(in the rows, 128 means zero)
The rows of D fall into 3 groups, which share some directions, and each row is roughly a mix of its group's hidden directions.
D:
[[133 130 126 120 102 187 151 140 126 143 146  96]
 [103 143 128 131 148 131 160 139 157 150 153  81]
 [139 143 124 142  97  87 123  92 134 136 167 108]
 [161 152 152 152 119 109  92 106 120 118 165 127]
 [165 129 161 133 105 110 108 105 146 147 163 147]
 [131 185 143 121 124  88 116 142 138 159 125 122]
 [134 134 121 123 100  62 133 105 127 146 146 137]
 [124 103 118  78 152 143 153 128 119 139 139  89]
 [116 145 114 122  69 150 141 140 136 128  89 124]
 [169  99 114 103 115 127 133 121  99  93 114 155]
 [125 141 133 177 147 156 143 153 167 141 133 115]
 [122  93 119 126 159 180 136 158 130 104 129 126]
 [181 144 148 139  97 109 108 126 131 147 149 148]
 [132 144 127  96 158 144 132 122 102  77 101 117]
 [122 158 117 157 169 112 143 145 144 154  95 117]
 [148 145 146 131  95 112 112  99 136 159 172 117]
 [123 123 165 126 176 165 129 147 117 123 157 118]
 [ 87 149 111 123 150  92 161 138 143 139 119 101]
 [147 131 144 115  81  91 103  92 130 134 141 132]
 [124 116 130 136  92 175 154 147 123 144 160 104]
 [128 118 171 127 146 153 120 168 113 136 101 160]
 [105 109  85 124 143 121 133 139 123  92 100 164]
 [107  94  85 110 149 114 127 118  99  93 129 126]
 [ 98 134 147 108 160 172 121 151 126 133 125  92]
 [142 171 156 143 103 112 143 117 157 159 139 110]
 [133 110 128 144 158 185 143 158 136 109 113 122]
 [141 106 148 112 143  93  91  96 106 120 158 132]
 [111 130 122 127  81  94 163 109 127 142 146 102]
 [164 155 139 143  96  95 102 120 128 143 130 161]
 [158 138 173 141 113 118 100 124 124 158 165 128]
 [116 108 116 109 172 156 134 153 118 100  96 142]
 [118 171 119 139 109  93 148  97 148 150 136 104]
 [116 157 128 125  91 139 173 122 145 127 153  95]
 [119  89 125 100 135 128  90 122  88  99 122 140]
 [125 188 141  98 115 128 112 107 125 144 129 101]
 [151 129 154 108 171 167 106 145 108 110 119 134]
 [149 164 138 132  97  76 118 110 128 152 130 136]
 [112 146 130 153 161 113 149 177 155 144 113 122]
 [ 93 125 159 139 158 163 105 160 132 146 126 112]
 [ 99 132 116 131 164 162 143 164 115 120  94 115]
 [104 144 110 141 186 111 150 138 124 131 116  99]
 [148 137 130 110  91 101 127  86 125 144 167 115]
 [136 162 131 131  71 135 141 108 139 153 136 102]
 [ 99 104 105  97 150  91 152 125 140 145  99 128]
 [116 100 112 137 177 129 113 149 131 104 108 163]
 [136 128 149 151  99 105 115 104 141 164 172 121]
 [ 68 112 111 107 141 131 101 120 107 112 111 141]
 [145  87 140 115 147 119  85 114 107 115 147 157]
 [100 120  82 153 130  95 133 121 147 105 108 152]
 [115 106 113 109 156 157 123 156 111  93  96 148]
 [115 152 127 149 183 133 161 146 139 140 133 103]
 [128 140 136  85 123  86 145  96 119 139 126  94]
 [ 98 149 133 121 123  99 134 111 144 162 162  91]
 [146 151 137  99  99  93 124  99 122 150 161 111]
 [102 111 101 121 134 169 137 160 111 106  94 132]
 [155 115 138 135  98 144  95 140 140 142 102 174]
 [134 129 138 146 146 192 143 138 148 126 135  96]
 [141 155 128 170 110  88 135 126 159 155 141 138]
 [159 111 150 142 135 179 105 154 120 115 115 148]
 [150 144 152 131 134  75  94 102 133 143 140 136]
 [ 94 103 129 101 113 123  95  95 110 135 164 127]
 [125 168 139 155 150 127 147 162 160 150 118 108]
 [121 101 124  92 172 161 137 154 126 135 104 128]
 [121 166 129 155 167 114 154 139 147 155 116 103]
 [139 128 108  88 174 166 123 126 128 111 117 108]
 [118 111 137  91 119 157 168 141 109 142 137  90]
 [156 106 141 120 131 178 100 142 107 106 118 152]
 [118 145 144 106 114 148 130  86 123 141 148  78]
 [132  92 125 124 168 176 120 160 126 130 143 133]
 [117  84 140 147 141 169 101 145 116 114 117 154]
 [107 162 101 138 113 118 153 139 139 139  79 107]
 [139 164 108 147  96 170 129 115 128  95 136 111]
 [130 115  92 115 185 125 109 119 133  95 120 133]
 [168 127 131 147  98 114 123 115 163 150 145 164]
 [117 101 131 134 168 147 122 162 117 104 106 163]
 [ 78 100 112  96 149 135 146 118 114 114 125 101]
 [124 164 126 147  72 115 135 111 150 152 114 127]
 [120 109 119 158 155 144 117 178 146 122 124 162]
 [166 129 158 150 138 130 123 124 158 154 165 153]
 [106 142 154 111 133 150 153 127 116 112 166  85]
 [143 141 137 120 169 161  98 143 130 113  92 153]
 [142 128 147 111  97  88 108  86 121 127 158 121]
 [123 116 130 110 102 100 155 109 125 157 162  90]
 [141 159 159 138 105  78 108 105 130 142 121 141]
 [ 99 127 140 121 100  85 158 130 130 152  93 139]
 [144 139 129 123  91  84 131  87 141 133 159 120]
 [149 126 175 133 135 144  86 143 127 150 108 154]
 [140 130  86 142 110  76 128 106 144 138 110 143]
 [135 133 111  99  94  95 129  82 118 129 157 123]
 [115 141 116 127  82  92 156  99 129 134 142 100]
 [100 112 119  95 114 101 176 119 114 130 123  99]
 [155 150 165 138 119  92 113 102 145 158 149 125]]

One row of each group comes first, with its name. Which group is each row after those in?
[ 73 127 128 144 159 157 134 135 135 125 100 105] => T
[138 129 147 136 162 152  97 154 131 127  95 168] => J
[106 145 112 144 154 158 154 165 135 133  91 116] => S

[153 142 161 149  97 112 107 117 129 158 168 123] => J
[ 89 105 130 136 164 156 155 148 137 127 122  94] => T
[144 154 144 143 138  88 143 101 148 150 165 112] => S
[149  99 156 111 101 148  86 126 116 121 134 163] => S
[125  95 111 126 162 181 128 161 132 128 132 134] => J
[144  88 150 114 149 141  92 124 108 113 156 155] => S
[148 174 118 161  91 139 106 106 146 121 131 129] => J
[172 106 118 151 114 165 117 129 135 106 142 162] => T
[147 106 132 148 132 155  99 150 117 107 105 175] => T
